Each named turn below is shown by a few rows before and after it. Which turns, in which order, take the first row of each later pair to the second? The first pair is answered.
turn k393:
[ 0.90 -2.27  0.22 -1.38  0.79  1.79 -1.47 -0.44 -0.40 -1.17  1.93 -2.36
  1.56  0.41  1.07 -0.28 -0.97 -2.63] -> [ 0.34 -2.45  1.19 -1.84 -0.84  0.75 -1.40 -1.02 -1.26 -1.74  1.26 -2.38
  0.52  0.98  1.34 -0.73 -0.11 -2.32]
[-0.11 -2.00 -3.79 -0.99 -0.23 -1.71  0.84 -1.11  1.60  0.74  2.27  1.48
 -0.86 -1.47 -1.07  0.16  2.78  1.50] -> [-0.40 -2.02 -3.85 -0.96 -0.51 -1.94  1.12 -0.75  1.62  0.50  1.89  1.50
 -1.20 -1.33 -1.03  0.42  2.81  1.65]
[ 1.44  0.84  2.15  1.35 -1.65 -1.96  0.70 -0.17 -1.54 -0.28  1.45  3.82
  0.37 -0.35 -1.70  2.48 -2.83 -0.75] -> [ 1.65  1.46  0.59  0.71 -1.85 -1.78  1.93 -0.29 -1.48 -0.26 -1.94  3.32
 -1.23  3.89 -0.49  0.87 -0.68  0.17]
[ 1.12  2.77 -4.16  1.40 -0.16  0.35  0.16  1.11  0.66  0.06  2.37  3.13
 -1.48  1.03 -1.43  2.16 -2.51  0.82] -> [-0.19  1.84 -0.79  0.33 -3.10 -1.61 -0.72 -0.22 -0.57 -0.59  3.23  3.66
 -1.89 -0.45 -1.70  2.18 -2.67  1.16]
turn k13:
[-4.03 -3.70  3.27 -1.74 -3.38 -0.21 -1.72 -1.59 -3.05  0.22  3.03  1.40
  3.22 -5.19 -0.08  2.03  1.19 -0.42] -> [-0.53 -5.33 -3.85 -3.11 -2.91 -0.38  1.13 -3.52  1.42  1.83 -0.69  1.02
  0.67 -4.75 -0.22  1.80  3.04  1.67]
[-0.42 -1.25  2.78  0.73 -3.54 -2.40 -1.81 -1.88  0.41 -1.79  1.03  0.82
  2.87 -5.72 -1.04  0.04 -3.33  1.24] -> [ 2.27 -2.04 -3.51 -0.47 -3.01 -2.65  0.69 -2.99  3.64 -0.82 -2.31  0.48
  0.80 -4.28 -1.10  0.08 -1.57  2.77]
[ 1.05 -1.32 -1.56 -0.50 -0.56  0.12  0.69 -0.37  2.77  0.98  0.17 -0.22
 -1.22 -2.29 -2.75  1.24  0.05  0.43] -> [ 1.37  1.21 -2.38 -0.02 -1.15  0.68  1.12  0.39  1.79  0.26 -1.97  0.04
 -1.79  2.06 -1.59  0.23  1.13  0.51]
[ 1.15  0.10  1.96  0.27  2.55  1.59  1.74  1.09 -1.92  0.24 -3.99  0.04
 -0.78  6.26  3.30 -4.74  4.24 -1.18] -> [-2.15 -1.50  7.96  0.64  2.60  1.34 -0.61  1.11 -3.95 -0.20  0.88  0.01
  1.98  1.19  2.05 -3.93  1.81 -2.87]
turn k337:
[-2.19 -0.35  4.09  1.17 -0.44 -0.69 -2.64 -0.61 -2.43  0.68  0.10 -0.74
  0.96 -0.60  0.45 -0.42 -0.87  0.96] -> [-2.00  0.38  3.61  2.17  1.36  0.42 -2.84  0.42 -2.12  0.89  0.71 -1.00
  1.87 -0.71  0.89  0.09 -1.59  0.42]
[ 0.11  0.12 -1.93 -0.98 -3.84 -3.27  1.38 -1.97 -0.10 -0.60 -0.36  1.84
 -1.85 -0.51 -1.49  0.72  0.71  1.68] -> [-1.15  0.48 -0.90  0.11 -1.43 -1.40  1.41 -0.99 -1.17 -0.58 -2.59 -0.27
 -0.73  3.73  1.85 -2.26  2.61  0.38]
[ 0.23 -2.88 -3.40 -3.39 -1.14 -1.16  1.48 -3.07  3.98  1.28 -1.48 -1.05
 -3.54 -3.13 -1.13 -1.37  2.43  1.89] -> [-0.95 -2.20 -2.67 -2.42  1.46  0.86  1.46 -1.90  3.12  1.42 -3.70 -2.87
 -2.64  0.40  1.44 -3.67  3.95  0.75]
turn k953:
[-0.94 -1.80  1.57  0.33 -1.65 -0.79 -0.47 -1.46 -1.42 -0.60 -2.01 -0.94
  0.14  0.63  1.37 -1.16  1.93 -0.31] -> [ 0.48 -0.96  0.01 -0.32 -2.97 -1.65  0.37 -1.83 -0.53 -0.47 -1.91  0.52
 -1.18  0.49  0.13 -0.01  1.54  0.51]
[-1.88  0.75  0.73  1.12 -2.00  0.65 -0.13  2.14 -1.21 -1.36  0.86 -1.61
  0.96  3.00  1.53 -2.39 -0.44 -0.46] -> [ 0.65  0.54 -2.20 -0.29 -4.23 -1.30  0.62  0.62  0.87 -1.00  1.86  0.43
 -0.89 -0.13 -1.13  0.47 -1.41  1.05]
[ 0.42 -0.63  1.78  0.01 -1.19 -3.55 -0.44 -1.83  1.95  1.14 -0.71  0.04
 -1.54 -1.09 -2.23 -1.12 -0.17  0.75] -> [-1.13 -0.43  4.11  0.73  0.46 -2.24 -1.24 -0.75  0.56  0.76 -1.55 -1.26
 -0.05  1.17 -0.52 -2.92  0.68 -0.34]
[-0.23 -0.32  0.02  0.61  3.67  3.00  0.20  0.12  1.38  1.77  0.71 -1.41
  2.27 -0.07  0.50  0.53 -0.07 -2.18] -> [ 1.83  2.22 -2.67  0.51  1.39  2.15  1.45  0.52  1.33  1.47 -0.73  1.03
  0.34  2.32 -0.24  1.35 -0.38 -1.00]
Pairs:
Between the rows of a pair lie 2 to 4 turns.
[-2.20 -2.20 -0.18 -1.80  3.64  0.41 -1.13 -0.33  2.70  2.47  2.64 -2.41
  1.32 -4.73  1.52 -0.77  1.18  0.51] -> [-1.34  5.54  1.88 -0.84 -0.63 -0.83 -1.46  2.83 -1.97 -0.67  1.90  2.15
 -0.74  3.17  1.85 -0.34 -0.09  0.56] : k953, k953, k13, k13
[-0.87  0.99  4.67  1.10  0.87  1.14 -2.02  2.86 -3.38 -0.29  3.39 -0.05
  1.36  0.85 -1.13  2.76 -1.67 -1.30] -> [-1.20 -5.19  3.63 -2.46 -2.20 -2.54 -0.91 -1.87 -0.52  0.97  1.07 -2.03
 -1.16 -2.36 -1.82  1.24  1.45  0.54] : k13, k337
[-4.12 -1.47  0.04  1.84  3.02  4.26 -0.01  3.53 -1.10 -0.27 -5.38 -1.70
  0.07  2.33  6.60 -1.10  1.53 -1.04] -> [-4.74 -5.62  0.57  0.98  3.73  3.47 -0.48  1.33  1.28  0.76 -2.12 -2.31
  1.29 -4.92  4.16  0.48  0.04 -1.06] : k13, k13
[ 0.19  0.52  1.32  0.87 -2.41 -1.02 -1.74  1.08 -0.43  1.06  5.04  2.12
 -0.13 -4.79 -2.27  3.75 -3.42 -0.44] -> [ 1.92 -0.75 -2.60 -1.56 -5.81 -3.30  0.68 -1.69  1.25  1.47  0.81  2.12
 -3.33 -2.66 -2.27  2.60 -0.22  2.07] : k13, k393
[ 1.94 -3.16 -1.42 -1.98 -2.08 -1.67  1.05 -3.65  1.03  2.18 -2.80 -1.22
 -1.92 -2.07 -0.45 -0.85  2.95  1.58] -> [-0.43 -0.29  3.17  2.13  3.81  2.57 -1.64  1.21 -1.49  1.66  2.08 -1.47
  2.99 -2.90  0.41  0.26 -0.85 -1.97] : k337, k13, k13, k337
[-1.42  0.65  1.67  1.50  2.89  2.66 -1.98  3.75 -1.04  0.99  0.50 -1.86
  2.83  1.22  2.72 -1.73  0.39 -1.22] -> [-0.61 -2.64  1.04 -0.27  0.38  0.09 -2.26  0.91  1.23  1.65  3.16 -0.91
  1.78 -5.91 -1.16  1.02 -1.05 -0.07] : k13, k337
[-0.59 -2.35 -1.98 -0.82 -1.93  2.31  0.18 -2.26 -0.74  1.42 -4.17  0.53
 -1.02  0.24  3.17 -2.92  4.29  3.18] -> [-1.05 -0.57 -0.51 -0.45 -2.74  2.10 -0.11 -1.55 -2.20  0.29 -4.51  1.38
 -1.20  2.25  3.35 -3.09  4.14  3.06] : k953, k13
[ 0.27 -1.29 -5.10 -0.86  3.08  2.71  1.56 -1.77  3.82  1.56 -1.90 -2.99
  3.59 -2.68 -0.78  0.17 -1.86  3.00] -> [-3.80  2.16  2.53 -0.36 -0.30  1.70  0.08 -0.12 -2.46 -1.46 -3.88 -2.75
  3.83  4.92  2.22 -3.36  0.16  1.97] : k393, k953
[-3.20 -0.91  3.16  0.54  2.44  0.67 -2.39 -0.85 -1.01  0.38  3.03 -0.97
  4.74 -5.28 -0.23 -0.15 -2.71 -1.49] -> [-0.03 -3.14 -4.04 -2.61 -0.33 -1.83  1.34 -4.12  2.05  1.58 -4.73 -1.98
 -0.26 -0.79  0.98 -2.47  2.62  2.00] : k13, k393, k393
[ 1.61  2.19 -3.13  1.36  3.20  1.73  0.24  1.49  0.69  0.48 -3.96 -1.89
  0.93  5.71  3.47 -1.32  1.80 -0.71] -> [-2.34  1.94  5.15  2.15  2.00  0.95 -2.81  2.11 -3.09 -0.97  0.71 -1.18
  3.45  2.71  2.76 -0.65 -0.52 -2.47] : k13, k393
[-4.09 -2.34  5.35  1.49  4.24  1.99  0.70 -1.58 -0.87 -2.17 -0.08 -5.44
  2.54 -0.38  1.83  0.79 -2.86 -0.70] -> [-0.78 -3.21  1.46 -0.55  0.59 -0.56  1.98 -4.12  2.49 -1.53  1.55 -1.97
 -0.22 -5.81 -2.11  4.54 -4.79  1.90] : k953, k953
[ 0.98 -1.57 -4.59  3.36  4.04  4.69  0.21  1.94  1.35  2.43 -1.54 -3.12
  0.54 -1.53  0.40  1.15 -1.90 -0.69] -> [ 3.04 -0.48 -6.58  2.37  1.14  2.94  0.82  1.45  1.91  1.93 -0.99 -0.71
 -1.59 -2.29 -1.41  2.88 -3.08  0.53] : k13, k953
[ 0.77 -0.20 -1.11 -2.24 -3.35 -0.58 -0.82 -2.67 -1.85 -0.72 -1.18  1.32
 -1.09  0.83 -1.54  0.89  1.70  2.64] -> [ 0.40  1.01  0.70 -1.25 -3.17 -0.58 -1.87 -1.62 -2.92 -1.03  0.76  2.26
 -0.37  0.27 -2.25  1.76 -0.06  1.79] : k337, k13, k953, k13
